Turns, then the turns between two rows, first turn first; the first pair answered
K_941:
[ -5  -2  -5  11  -3 -16   7  16]  ->  [  1  -2  -8   6   0 -19   5  17]
[  0  11  -5  -9   6 -11  -3  27]  ->  [ 17   5 -11 -15   9 -12  -5  16]
[12 13  2 -9  9  2 -2 -6]  ->  [ 11   9   3  -6   7   4   0 -14]
K_631:
[ -5 -13  -9   1  -9 -17   5  11]  ->  [ 16  -4 -10 -15   9  -3  -8   3]
[ 13   1  -9  -5  -3 -10   7   2]  ->  [ 8 13 -1 -9  7  8 -1  5]
[-22  26 -10   7  10 -20   4  43]  ->  [ 10   6 -26  -1   4 -44   9  30]
[-18   9  10   5   8  21  -5   0]  ->  [-14 -14  -1  15 -13 -11  12  -2]
K_573:
[-10  -5  15   4  -7   7   0 -10]  ->  [ -8  -2  15   1  -2  12  -3 -11]
[ -3 -21  -6  16  15  -6 -10  -3]  ->  [ -2 -20  -6  14  17  -2 -10  -6]
[  1  19  -4  -8  13   8 -13  20]  ->  [-5 15 -7 -2  4 -4 -6 29]
K_88:
[ 45  -5 -17 -22  16 -14 -11 -16]  ->  [-10 -20 -10  14 -22 -43  17   6]
[ -9  19  11   5  33  26 -23   1]  ->  [ -2 -16   6  21   7  12  -3 -45]
[-31  -1  -4  17 -10   7  -2  -5]  ->  [-11  15  -6  -3  13  23 -19  -2]
[ 30  11  -5 -23  15   7 -12  -1]  ->  [  2 -19  -6  10 -24 -19  16 -16]

Between the rows of a pair lie two turns.
[ -9 -24  18  22 -14   6  11 -48]  ->  [-46  14  26  21  -2  10   0  23]
K_88 then K_573
[ 41 -10 -15  -8   8 -16 -12  -8]  ->  [ -4  25   7  -1  22  22 -25  17]
K_573 then K_631
[ -2  11   3   2 -14 -15  -8   8]  ->  [ 14   8   3  -6  -7  -6 -12 -10]
K_88 then K_941
[-8  8 -4  3  9  9 -8  9]  ->  [-7  0 -2 10  3 13 -4 -9]
K_88 then K_631
[-18  11  -2   7  -5   8   4  11]  ->  [  7  -8 -13   2 -13 -11  10  -5]
K_573 then K_631
[ 27 -12  -4  -2   5   7   5 -24]  ->  [ 30 -14 -11  -4   1 -13   9  -4]
K_88 then K_631
[-10  28   6  -3  13  28 -11  12]  ->  [ -9   2   7  13  -4  29   2 -31]
K_88 then K_631
[-21  19   1  -3   8  -4  -4  39]  ->  [ 18 -11  -3  -6   6  12  -2 -41]
K_88 then K_941
[-22 -11  11  22 -13  10   6 -23]  ->  [ -8   5  13   6   9  32 -11 -24]
K_573 then K_573
[ 12   2  -7  -7  14 -23   8  -3]  ->  [ 0 16  4 -7 25  6 -2 -8]
K_941 then K_631
[  2   1   2  -5 -18 -30  -2  47]  ->  [ -8  26  20 -12   6  21 -23  34]
K_88 then K_631
[-24   9   7  14  12  20 -10 -14]  ->  [-29  -8  -2  24  -9 -13   6   0]
K_631 then K_941
[  0 -15   7  12 -13   1  11 -37]  ->  [-33  12  15  16  -9   2   7  15]
K_88 then K_573
[-42  13  27  12  -3  22 -12  17]  ->  [  2 -37   5  12 -28 -20  10 -28]
K_631 then K_573
[ -1  -3   6   8   3  30   0 -35]  ->  [-9 17  9  0 17 37 -9 -6]
K_88 then K_88
[ 12 -22 -17   0 -19 -27  12   1]  ->  [ 23  -3 -18 -17   2 -19  -3  24]
K_88 then K_941
[  9  -4   2 -11   6  10  -2 -22]  ->  [ -6  15   6 -13  13  13  -8   7]
K_88 then K_88
[ 27  -5  -9   0  -6 -30  26   3]  ->  [  3  18  -2   0   2 -19  18  37]
K_941 then K_88
[  8  15  15  -5  18  45 -11 -24]  ->  [-39   3  14  26 -20  -1  17  20]
K_573 then K_631
[ -7  15  11 -13  21  40 -23  -2]  ->  [-34 -10   1  14 -21 -18   8  29]
K_573 then K_631
[-10  -6   3  -3  -7  -6   9  17]  ->  [ 16  -6   0 -17   6   6   0  -3]
K_88 then K_941
[-25   7   1   9  -8 -31  12  48]  ->  [-28 -23   6  29 -27 -22  26 -13]
K_573 then K_573
[-16   6  -5   5  -6 -16  10  25]  ->  [ 26   3 -14 -17  10 -11   0   1]
K_941 then K_88
[ 33 -15   1 -20   2 -14  -5 -24]  ->  [-10 -17   5   5 -24 -36  14   8]
K_573 then K_88
[-15  -4   3   5 -16   3   6  -1]  ->  [-9  6  1 -5 -8 -2  2 19]
K_941 then K_941
[-4  9 14  0 16 25  6 -2]  ->  [-20   5  16  11   5  17  14   2]
K_88 then K_88
[-17   9   4   2   2   4  -4  24]  ->  [ -1 -18  -5   6 -14 -19   8   3]
K_631 then K_573
[ 21 -23  -4   8   0 -12  10 -20]  ->  [-14 -18   7  25  -9  -6  17  -9]
K_941 then K_941
[-30 -14  -2  28  -4 -10   1 -19]  ->  [ -2  18  -3  -6  35  12 -28   1]
K_941 then K_88
[ 27  -2 -15 -15   8 -20   1  11]  ->  [-22   6  -1   8  -5 -14   9  29]
K_631 then K_631
[-22  12   8  18   5  11   1 -10]  ->  [ -6  -6  -7  16  -9 -26  12  -1]
K_941 then K_631
[ -6   5  11  -3   5  10 -14 -19]  ->  [ -9  -6   8   5  -7   0  -5 -24]
K_573 then K_88
[ -8   5 -12  -5  -7 -30   7  37]  ->  [ 13  20 -12 -24  16  -7 -12  30]
K_941 then K_631
[ 12   7  -3  -5  11 -13   1  14]  ->  [ 9 12  5 -5 18  9 -5  1]
K_88 then K_631
[  7 -14  -3  -7  -5 -12  10 -19]  ->  [  8  -5  -7 -15   1 -23   5  10]
K_88 then K_631
[-18  11   0   1  -9 -10  -4  45]  ->  [ 32   0 -14 -22   4 -17 -12  23]
K_941 then K_941
[ -5  -5  -4   6 -16 -21  13   8]  ->  [ 24   7  -6 -17   8  -4  -5   5]
K_88 then K_941
[  9  12   2  -8   5   1 -13   7]  ->  [-9  6  3  5 -8 -9 -2 14]
K_88 then K_88
[-9  6 -3 13 -1 -4  3 20]  ->  [ 13   0 -12   3   2 -14   2  15]
K_631 then K_88
[-31  -4   5  18  -6  15   5 -11]  ->  [  4   9   0  -8  20  28 -14 -14]
K_941 then K_88
[ 13   5 -10 -18   6  -3  -8  14]  ->  [ 18  -4 -15 -16   0 -11  -2   5]
K_573 then K_941
[ -3   4   4   1   1 -13   3  22]  ->  [  0  -3   1   2  -1 -19   6  18]
K_573 then K_941
[ 15 -13  -2  -5   5  10 -10 -43]  ->  [ 23  11  -6 -23  25  12 -25  -5]
K_573 then K_573
[ 20 -20  -5  -1  -9  -2   4 -36]  ->  [-28  -9   3  19 -23 -13  14   9]
K_573 then K_88
[ 14   6   9  -2  10  34  -6 -24]  ->  [  1 -17   5  18 -18   8  15 -31]
K_573 then K_88
[ -6  -6   1   1 -14 -19  16  23]  ->  [ 23  -5  -5 -16  -1 -17   6  14]
K_631 then K_573
[  2   6 -24 -18  -3 -24 -21  13]  ->  [ 11  -8 -23 -13  -7 -15 -17 -26]
K_631 then K_88
[ 15   8   4  -5  16   4  -7 -12]  ->  [10 13  0 -5 14 -8 -5 13]
K_573 then K_573
[  3 -32  -5  10  -8 -17  11 -36]  ->  [ 23 -21  -6  -8  13   1  -4 -40]
K_941 then K_631
[ 31  -6  -6 -20   9  -9  -4 -14]  ->  [  1  -7   9   0  -1  14   1 -39]
K_631 then K_88
[ 31  16 -16 -15   7 -14   2   4]  ->  [ 13  32  -5 -12  16   6  -6  12]
K_631 then K_941
[ 4 19  6 -7 14  4 -4 32]  ->  [ 12   5  -3  -4   2 -20   6  33]
K_631 then K_941
[ 51 -28 -17 -16  -5 -23   9 -44]  ->  [ 33 -21  -2  -7  -1  12   5 -69]
K_941 then K_573
[ 38  13  -1 -11   7  10 -20   2]  ->  [ -9  -9   5  27 -32 -12   9  -1]
K_941 then K_88
[ 15  -2  -5 -11   3  -7   2   3]  ->  [-11   0   2   3  -4  -6   7  12]
K_631 then K_631
[-35  14  23  12  -4  18   6  18]  ->  [ 41   0   0 -25  17   8  -5 -11]
K_631 then K_631
[-10 -13  -3   7 -13 -13   9   2]  ->  [ -8 -12  -3   6 -12 -18   8   7]
K_631 then K_88
[-16   7  -2  -1   3  29 -21 -10]  ->  [-12 -16  -8  10 -16   9  -6 -27]
K_88 then K_631
[ -2  -4  -1   3   3 -13  15  16]  ->  [ 11  -7  -4  -3   5 -15  12   9]
K_941 then K_941
[ 14 -21  -7   4  -2 -14  14 -27]  ->  [ 20  -8  -1  -4  14  10   0 -34]
K_941 then K_631
[-14  -7  11  27 -13 -18  13 -10]  ->  [ 12 -11   7  14  -1  -7   6 -35]
K_631 then K_941
[ 8 -4 -8 -5  5 23 -1 -6]  ->  [-15  -1  -5   7  -5  15   5  13]
K_573 then K_631
[ 46  -9 -14 -26   7 -16  -6 -19]  ->  [ 39 -19  -9 -14  -1 -12   0 -39]
K_573 then K_941
[  3  -9  -6   5  -7 -10   5  -6]  ->  [12  5 -4 -7  8  4 -7  1]
K_631 then K_573
[ -3  11  -2   3   3   0 -20   6]  ->  [ -4   6   0   8   0   8 -18 -11]
K_88 then K_631
[ 38   5 -13 -15  10 -21  -6  15]  ->  [-17   7   0  15 -12 -24   9  34]
K_631 then K_631
[  3 -20  -1  14 -17  -3  12 -36]  ->  [-36   7  10  21 -16   2   9  10]
K_573 then K_88
[  9 -25   0   8 -21 -14   6 -21]  ->  [-22 -14  10  20 -25 -12   8   4]
K_941 then K_941
[-5 20 15 19 12 -3 11 18]  ->  [ 21  15   4   8  16 -16   9  17]
K_631 then K_88
[ 13   8   5 -23  12  12 -11  37]  ->  [ 18 -17  -7 -12 -10 -22   7  34]
K_631 then K_631
[-15 -12  13  17  -9  14   7 -31]  ->  [ -8 -22  -1  15 -21 -24  17  -1]
K_88 then K_631
[  1 -10   8  -7   7   4  -3 -16]  ->  [ -6   2  11 -11  15   7  -7   1]
K_88 then K_88
[ 0 -7 -2  2 -9 -8 16  5]  ->  [  6  -9   1   2  -5   2  14 -11]
K_573 then K_573
[ 18   7 -14  -2   1   1  -3 -15]  ->  [ 19  14 -15  -6   4  -3  -5   0]
K_573 then K_573
[  6  17   6   6   5  17 -15  31]  ->  [ 34   7  -4  -4   8   9 -16  15]
K_631 then K_88
[-25   1  -4   7   0   0  -3  20]  ->  [  4   7  -5 -11  18  17 -16   1]
K_573 then K_88
[15  8 10 -6 10 11  8 -4]  ->  [ 9 10  8 -5  9  1 10 15]
K_573 then K_573
[  8  16   5 -15  23  21 -18  -2]  ->  [-26   7   3   8  -5 -12   3  30]
K_573 then K_631
[ 28 -23 -14  -4  -2 -16  15 -10]  ->  [-10 -17  -6  15 -15 -22  25  15]
K_88 then K_573
[ 9  4 -4 -9  5  0 -5  9]  ->  [  5  -1  -4  -3  -3 -10   1  14]
K_573 then K_573
[ 33  -7 -14 -21  11 -19  -6   8]  ->  [ -4  16  11 -10  24  32 -16  -1]
K_941 then K_631
[ 14   5  -6 -12   8  -6 -10   1]  ->  [ -6  14   1  -4   7  -3 -10  14]
K_573 then K_631
[-10 -16  -4  11 -14   1  11 -15]  ->  [-10   3   3   2   4  27  -3 -14]
K_631 then K_631
[-26   7   4   1   2   3   2  20]  ->  [  5  -3   1 -10  13  17  -4 -24]
K_88 then K_941
[-15  -1   6  22 -11 -13  -4  -2]  ->  [-19   3   8  22  -7  -7  -8   1]
K_573 then K_941
[ 15   3  -7 -12  -1 -13   5  10]  ->  [ 15  -7  -2  -6  -5  -3   7 -17]
K_631 then K_88
[  7 -20  -8 -15   1 -10   8 -18]  ->  [-19 -15   2  -2  -4   3  11 -21]
K_631 then K_88
[  6  -4   4   8  -2  26  -7 -42]  ->  [ 14 -24 -13  11 -21 -21  10 -23]
K_88 then K_631
[ 15  25   7 -15  22  24 -24   4]  ->  [-38  14  19  22 -11  15  -3  10]
K_941 then K_631
[-17   9  17  20 -15   8  10  -1]  ->  [ 1 26 14 -1  6 16 -5 14]
K_88 then K_573
[-11   0  -1  13  14   9   1  15]  ->  [ 8  0 -7  2 21  4 -3 14]
K_941 then K_941
[ 11  -8  -6   0  -5 -12  15   4]  ->  [17  2 -2 -7  8 11  4 -7]
K_631 then K_941
[-18 -11  13  10  -1   8  -6  10]  ->  [  6 -26   3   3  -4  -4  -3  -8]
K_631 then K_573
[-25  11  13   0  -5   6   2  26]  ->  [-31  -2  15  12 -16   2  11   9]
K_573 then K_573
[-26  16  16  11   1  36  -2 -11]  ->  [-21 -12   5  23 -24   7  16 -28]
K_88 then K_631
[16  3 -2 -7 -1  2  1  2]  ->  [  7  -5   1   3 -12  -2   8  -6]
K_88 then K_573
[ 17  24   8 -11   8  37 -13  18]  ->  [ -8   6   0  11 -24  -8  12  43]
K_573 then K_631
[ -4  -5   3   4  -4   2  -1 -12]  ->  [-7  7  3 -1  3  3 -5  8]
K_88 then K_941
[ 15  -5  -3 -15   9 -22   1  20]  ->  [ 14   5   2 -20  21  -1  -8  17]
K_573 then K_631
[15 -4 -8 -8  8 -4 -2  4]  ->  [13 -1 -4 -9 12  5 -6  1]
K_88 then K_631
[-12  10  -2  12  -9 -11   3  37]  ->  [ 31  10 -10 -13  11  -2 -10  18]
K_88 then K_573
[-1  1  0 12  2 -2 -9 25]  ->  [ 22  -5  -6   1   9   0 -13   6]
K_88 then K_573
[ 21  -2   1 -12   9   7  -8   0]  ->  [ 10 -19  -1   3 -11 -11   7  -4]
K_573 then K_88
[ 15  -7  -7 -13  -5  -8   5   2]  ->  [ 14   3  -5 -18   4   1  -3  11]
K_88 then K_631
[ 21  -9  -8  -8  -2  -6  -4 -15]  ->  [  2   3   4  -3   4  20 -10 -20]
K_941 then K_631
[  9  -8  -2   3  -1   0   4 -10]  ->  [11  3 -1 -5  9  6 -3  3]
K_88 then K_88
[ 30  14   5   1  30  24 -10 -21]  ->  [22 27 -2 -4 31  0 -9 31]
K_573 then K_573
[ 25 -23 -14 -16   1 -19   5 -18]  ->  [ 19   6 -10 -29  22  -7 -10  18]
K_88 then K_88
[ -8  -1  -1  24 -14  -7 -11  13]  ->  [ 18  -2 -10  10  -5 -14 -15  13]
K_941 then K_631
[ 25 -11  -7   3  -7 -17   2 -16]  ->  [ 27  12  -3 -11  12  -4 -13   9]
K_88 then K_88
[ -5 -16  14   6  -7  18   4 -50]  ->  [-32  19  23   1   9  34 -11  -1]
K_941 then K_88
[-38   4  10  25 -21   7   9  12]  ->  [ 17 -12 -17   1 -18 -36  11  20]
K_941 then K_631
[ -3 -16   1  13 -16  -9   0  -4]  ->  [ -7   5   9   4   3  19 -15   1]
K_631 then K_631
[ -2  10   5  -7  12   4 -20  20]  ->  [  0 -18   4   9  -7   2  -6 -26]
K_88 then K_941
[ 10  17  12 -12  18  13 -15  23]  ->  [-24  10  20  11  -3   8  -2  26]
K_941 then K_631
[ -9  -9  -7   9  -6 -18   8  51]  ->  [-12 -36  -4  27 -24 -11  21   1]
K_573 then K_573
[ 19   4 -11 -27  10   8   8 -15]  ->  [ 15  10 -14 -28  11  -5   8  11]
K_573 then K_573
[  9  13  -2 -10  12   4  -6   9]  ->  [ 14   0  -2  -6   8   7  -3 -15]
K_941 then K_941
[-40   9  18  22  -8  17   5  -6]  ->  [ 31   2  -2 -15  18  17 -10 -32]
K_631 then K_631
[ 28  -1  -7 -22  13  -2  -6   0]  ->  [-22  15   9  -1   5   9  -2  25]
K_631 then K_573
[ 11 -26 -11   6 -17 -27  17 -14]  ->  [-9 20  1 -7 10 -5 -7 41]
K_941 then K_88
[  5  -8  -6  -6   7 -17   9   5]  ->  [  3 -14  -2  -1   3 -11  11 -12]
K_631 then K_88
[-23  -1   3  10  -7  -5   6  12]  ->  [ 18   4  -5 -15  14   3  -9  -4]
K_941 then K_88
[ 13  -4   6 -15  -4  -1   2 -12]  ->  [  0   2  13  -8  -4  10   0 -14]
K_941 then K_631
[ -1  24  -2  -7  26  35 -24  -1]  ->  [-41  -5   0  32 -18   5   7  -7]
K_631 then K_573
[  8   2  11  -9  13  42   9 -28]  ->  [-22 -15  11  17 -18  16  30 -19]
K_941 then K_631
[-27   5  14  17  -5   4   4   8]  ->  [  7  11  10  -4  18  22 -14 -12]
K_88 then K_941
[  9 -17  -2   3  -7   1   7 -32]  ->  [ 14 -14 -12  -2  -8 -26  12   5]
K_88 then K_631
[-1 16  1 -6 27  8 -6 10]  ->  [ 12  -9 -12  -2   8 -26  10   3]
K_631 then K_631
[-12  -8   2  -3  -4 -14  10  29]  ->  [ -3 -17  -3  -5  -7 -20  13  20]
K_941 then K_573
[ -4  29  -4 -21  15   7 -14  35]  ->  [-34  -3  -4  12 -24 -21  17  20]
K_88 then K_88
[ 35 -23 -27 -12 -12 -36  13 -13]  ->  [ 15  -3 -25 -12  -7 -44   9  34]
K_88 then K_941
[-10  -8 -10  10 -14 -39  18  41]  ->  [  3 -24 -15  12 -20 -44  23  15]
K_941 then K_573
[16  8  2 -6 16  9 -8  1]  ->  [ 11   0   6   2   8  13  -2 -19]
K_941 then K_941
[ 14 -14  -2   0  -8   1   1 -35]  ->  [-19  10  13   6   1  26  -8 -16]
K_573 then K_631
[-41   2   9  17 -30  11   5 -13]  ->  [  0 -20  -5   6 -32  -7   8 -40]
K_573 then K_631
[-19 -17   2  15 -13  13   6 -30]  ->  [-20  19   2  -6  12  18 -14  26]
K_88 then K_941
[ -7 -12   6  12 -16 -13   2   2]  ->  [ 16 -10   5  -1  -1   3  -8 -19]
K_573 then K_631
[ 2  0  4 -1  3 -5 -3 12]  ->  [ 9 -9  3  0  0 -3 -1 -7]
K_88 then K_941
[-12 -11   4  15 -13 -11   8  -2]  ->  [ 21 -10  -6  -5   1 -15  -2  -3]
K_941 then K_631
[ -2  17   7 -19  24  45 -23 -20]  ->  [-13 -10   8   3  -1  35  -5 -51]
K_88 then K_573
[ -1  -5 -12  -4   3 -24  -6  29]  ->  [ 23 -19 -12  -8   4 -12  -8 -14]
K_88 then K_941
[ -2 -17 -19  12 -24 -13  22 -15]  ->  [-28  17  -8   8  -9   5   8  29]
K_573 then K_88
[ -2  -7   6  -3 -14 -15   0  12]  ->  [ 14  -4   3 -14  -5 -12  -7   9]
K_631 then K_573
[ 18  -8  -7  -9   0 -18  -1   9]  ->  [ 2  8  2 -9  7 -4 -7 25]
K_631 then K_573
[12  3 -6 -9  8 -5 -7  7]  ->  [ -3  -9  -5   8  -8 -14   5   3]
K_941 then K_88
[ -2   3 -19 -19   0 -30  -9  20]  ->  [  3  -8 -22 -16  -7 -35  -4   9]
K_941 then K_88
[-40   8  11  17  -5  20   0   6]  ->  [-12 -23  -7  18 -24 -23  17  -3]
K_631 then K_941
[ 15  13   4  -1  23 -10   2  15]  ->  [  8  -8   2  16   1 -24  17  -3]
K_941 then K_88
[ 16  11  -1 -16  17   8 -10  11]  ->  [ 19   2   1 -11  14  14  -7 -14]
K_631 then K_88
